Each row has a name. Each question is about the rows just above it.

Z_548: -7, -107, 123, 41, -200, -214
Z_519: -167, -80, 86, 231, -267, -302
Z_104: -154, 197, -5, -9, 188, 370
Z_710: 408, 233, 385, 108, 779, 102
Z_488: 154, -138, 307, 86, -46, -201
Z_546: -72, -251, 385, 108, -508, -388
Z_435: 154, -138, 231, 86, -46, -201
Z_591: 111, -107, 123, 41, -200, -214
Z_255: -167, -80, 425, 116, -287, -34
What is the next entry after -138, 231? : 86
What is the next entry after 154, -138, 231, 86? : -46
The next entry after 231, 86: : -46
The row with -72, -251, 385, 108, -508, -388 is : Z_546
The next entry after -154, 197, -5: : -9
Give the next entry after -72, -251, 385. : 108

Z_534: 95, 185, -16, 120, -173
Z_346: -92, 144, -322, -56, -138
Z_975: 171, 11, -50, -480, 225
Z_705: 227, 7, -60, -176, -98
Z_799: -9, 646, 30, -563, 174
Z_216: 21, 102, -13, 127, 224
Z_996: 237, -232, 140, -8, 58
Z_817: 36, 127, -13, 102, 458
Z_738: -389, -97, -232, 24, 134
Z_41: 118, 127, 102, -13, -120
The next entry after 127, -13, 102: : 458
The next entry after 171, 11, -50: : -480
The next entry after 127, 102, -13: : -120
Which row holds 118, 127, 102, -13, -120? : Z_41

Z_507: -726, -710, 593, 701, -74, 253, 438
Z_952: -402, -402, 445, 488, -361, -44, 218
Z_870: -609, -543, -213, -228, 737, 144, 417
Z_124: -531, -537, 590, 680, -356, 42, 324
Z_135: -607, -607, 631, 724, -303, 114, 363
Z_741: -558, -557, 601, 680, -340, 43, 339
Z_292: 768, 659, -366, -441, -652, 53, -616
Z_970: 788, 681, -411, -494, -627, 34, -629
Z_818: -214, -228, 737, 144, -273, 123, 376
Z_749: -530, -471, -303, -326, 770, 186, 362
What is the next entry after -494, -627, 34? : -629
Give the next entry after -213, -228, 737, 144. : 417
What is the next entry after -558, -557, 601? : 680

Z_207: -445, 454, 128, -458, -530, -665, 487, -472, 265, -625, 220, -359, 243, -76, 260, 222, -358, -197, -282, -375, -199, -371, -381, -121, 92, -319, 217
Z_487: 139, 443, -296, -455, -604, -445, 454, 128, -458, -530, -667, 487, -472, 265, -625, -398, 530, 463, 556, 492, -28, 388, 457, -232, -108, 209, -675
Z_539: -322, 179, -300, 171, -27, 225, 119, -339, -285, -227, -3, -124, 215, 199, 109, 238, -137, 146, 67, -212, -271, -266, -215, -299, 207, -296, -9
Z_958: -144, 370, -352, -88, -399, -126, 360, -136, -375, -397, -372, 204, -89, 350, -252, 530, 492, 463, -28, -398, 556, 58, 102, -344, 123, -82, -381
Give the next entry after -398, 530, 463, 556, 492, -28. : 388
What is the next entry after -445, 454, 128, -458, -530, -667, 487, -472, 265, -625? : -398
What is the next entry after 58, 102? : -344

